[[-0.53  6.32]
 [-3.05  3.01]]
|
[[ 6.32 -0.53]
 [ 3.01 -3.05]]

[[-3.82  5.08  4.06  6.07  6.82  5.44 -6.50 -3.81 -1.78  5.94 -4.12 -5.37
   5.72]
 [ 0.85 -5.75 -6.32 -6.16  2.46 -6.43  2.40  4.45  2.50  4.23  1.44  2.85
   5.11]]
|
[[ 5.08  4.06  6.07  6.82  5.44 -6.50 -3.81 -1.78  5.94 -4.12 -5.37  5.72
  -3.82]
 [-5.75 -6.32 -6.16  2.46 -6.43  2.40  4.45  2.50  4.23  1.44  2.85  5.11
   0.85]]

[[-2.69 -3.74 -2.85 -2.26 -0.06  2.72  0.32 -2.50  4.74 -1.98 -3.61 -0.22
  -3.97]
 [-3.08 -3.27 -2.85 -2.26 -0.06  2.72  0.32 -3.50  4.74 -1.98 -2.91 -1.87
  -3.97]
 [-4.02 -3.27 -2.85 -3.13 -0.06  2.72  0.68 -2.71  4.01 -1.98 -3.10 -2.36
  -3.97]
 [-2.10 -3.27 -3.38 -2.26 -0.06  2.72  0.32 -3.50  4.74 -1.98 -3.10 -1.87
  -3.97]
 [-3.51 -3.27 -2.44  0.14 -0.06  1.00 -0.07 -3.50  6.56 -1.63  1.42 -1.87
  -3.97]
 [-3.08 -3.27 -2.85 -2.26 -0.06  2.72  0.32 -3.50  4.74 -0.32 -0.43 -2.28
  -4.21]
 [-3.21 -2.76 -2.44  0.03 -0.08  2.70 -0.48 -3.50  6.05 -3.33 -3.10  3.00
  -2.98]]
|
[[-3.74 -2.85 -2.26 -0.06  2.72  0.32 -2.50  4.74 -1.98 -3.61 -0.22 -3.97
  -2.69]
 [-3.27 -2.85 -2.26 -0.06  2.72  0.32 -3.50  4.74 -1.98 -2.91 -1.87 -3.97
  -3.08]
 [-3.27 -2.85 -3.13 -0.06  2.72  0.68 -2.71  4.01 -1.98 -3.10 -2.36 -3.97
  -4.02]
 [-3.27 -3.38 -2.26 -0.06  2.72  0.32 -3.50  4.74 -1.98 -3.10 -1.87 -3.97
  -2.10]
 [-3.27 -2.44  0.14 -0.06  1.00 -0.07 -3.50  6.56 -1.63  1.42 -1.87 -3.97
  -3.51]
 [-3.27 -2.85 -2.26 -0.06  2.72  0.32 -3.50  4.74 -0.32 -0.43 -2.28 -4.21
  -3.08]
 [-2.76 -2.44  0.03 -0.08  2.70 -0.48 -3.50  6.05 -3.33 -3.10  3.00 -2.98
  -3.21]]

[[-3.61  1.64 -3.08  3.48  2.41  3.30 -1.91]
 [-0.46 -1.93  2.56 -3.60  1.52  2.15 -4.60]
 [-2.58 -0.97  4.25 -1.34  1.72  2.44 -4.91]
 [-2.41 -0.43  4.16 -2.09  1.93  1.57 -5.21]
 [-1.98  4.33 -1.26 -1.35  0.62 -6.68 -0.45]
 [-1.91 -1.07  4.59 -1.83  1.29  1.72 -4.41]
 [ 3.94 -0.94  3.36  3.11 -3.15  0.42  5.55]
 [ 4.45 -3.40 -4.37 -2.74 -1.73  0.46  2.84]
 [ 4.13 -3.67 -5.00 -3.59 -1.22  0.77  1.81]
 [-1.57  4.13 -1.62 -0.89  0.38 -6.31  0.21]]
|
[[ 1.64 -3.08  3.48  2.41  3.30 -1.91 -3.61]
 [-1.93  2.56 -3.60  1.52  2.15 -4.60 -0.46]
 [-0.97  4.25 -1.34  1.72  2.44 -4.91 -2.58]
 [-0.43  4.16 -2.09  1.93  1.57 -5.21 -2.41]
 [ 4.33 -1.26 -1.35  0.62 -6.68 -0.45 -1.98]
 [-1.07  4.59 -1.83  1.29  1.72 -4.41 -1.91]
 [-0.94  3.36  3.11 -3.15  0.42  5.55  3.94]
 [-3.40 -4.37 -2.74 -1.73  0.46  2.84  4.45]
 [-3.67 -5.00 -3.59 -1.22  0.77  1.81  4.13]
 [ 4.13 -1.62 -0.89  0.38 -6.31  0.21 -1.57]]

[[-1.64  2.40  2.07  3.22  5.15  2.39 -4.97 -1.89 -1.30  4.27 -1.82]
 [-0.14 -5.58 -5.41 -5.73  2.63 -5.07  1.70  2.59  2.01  2.92  0.12]
 [-3.46  5.40  3.94  3.87 -1.38  4.17 -3.01  2.51  3.58 -1.90 -3.58]
 [ 1.90  1.71 -1.41 -0.94 -2.48 -1.63 -2.46  4.91  5.87 -2.20  2.13]
 [ 4.09 -1.15 -1.16 -1.26  2.39 -1.98 -5.30  0.69  1.49  2.47  4.03]]
|
[[ 2.40  2.07  3.22  5.15  2.39 -4.97 -1.89 -1.30  4.27 -1.82 -1.64]
 [-5.58 -5.41 -5.73  2.63 -5.07  1.70  2.59  2.01  2.92  0.12 -0.14]
 [ 5.40  3.94  3.87 -1.38  4.17 -3.01  2.51  3.58 -1.90 -3.58 -3.46]
 [ 1.71 -1.41 -0.94 -2.48 -1.63 -2.46  4.91  5.87 -2.20  2.13  1.90]
 [-1.15 -1.16 -1.26  2.39 -1.98 -5.30  0.69  1.49  2.47  4.03  4.09]]

[[-0.03 -3.06]
 [-1.56  0.40]
 [ 1.01 -1.90]
 [ 0.32  0.01]
 [ 2.59 -0.64]
 [ 3.03  0.06]
 [-4.12 -0.18]
 [ 6.91  2.86]]
|
[[-3.06 -0.03]
 [ 0.40 -1.56]
 [-1.90  1.01]
 [ 0.01  0.32]
 [-0.64  2.59]
 [ 0.06  3.03]
 [-0.18 -4.12]
 [ 2.86  6.91]]

[[ 3.36 -0.66 -1.51]
 [-0.33  2.57  0.64]
 [ 5.29  1.45  1.89]
 [-0.89  4.76 -2.71]
 [-5.98  2.03  2.51]
 [ 1.39  1.64  2.10]
 [-4.40  2.21  1.96]]
|
[[-0.66 -1.51  3.36]
 [ 2.57  0.64 -0.33]
 [ 1.45  1.89  5.29]
 [ 4.76 -2.71 -0.89]
 [ 2.03  2.51 -5.98]
 [ 1.64  2.10  1.39]
 [ 2.21  1.96 -4.40]]

[[-1.72 -6.60]
 [ 7.67 -6.52]
 [ 6.36  5.35]
 [-6.06 -6.03]]
|
[[-6.60 -1.72]
 [-6.52  7.67]
 [ 5.35  6.36]
 [-6.03 -6.06]]

[[ 0.84  4.56  0.76]
 [ 3.70 -2.45  5.03]
 [-0.99  3.34 -1.49]
 [ 2.06 -6.95  3.21]
 [-2.78 -2.95 -3.28]]
|
[[ 4.56  0.76  0.84]
 [-2.45  5.03  3.70]
 [ 3.34 -1.49 -0.99]
 [-6.95  3.21  2.06]
 [-2.95 -3.28 -2.78]]
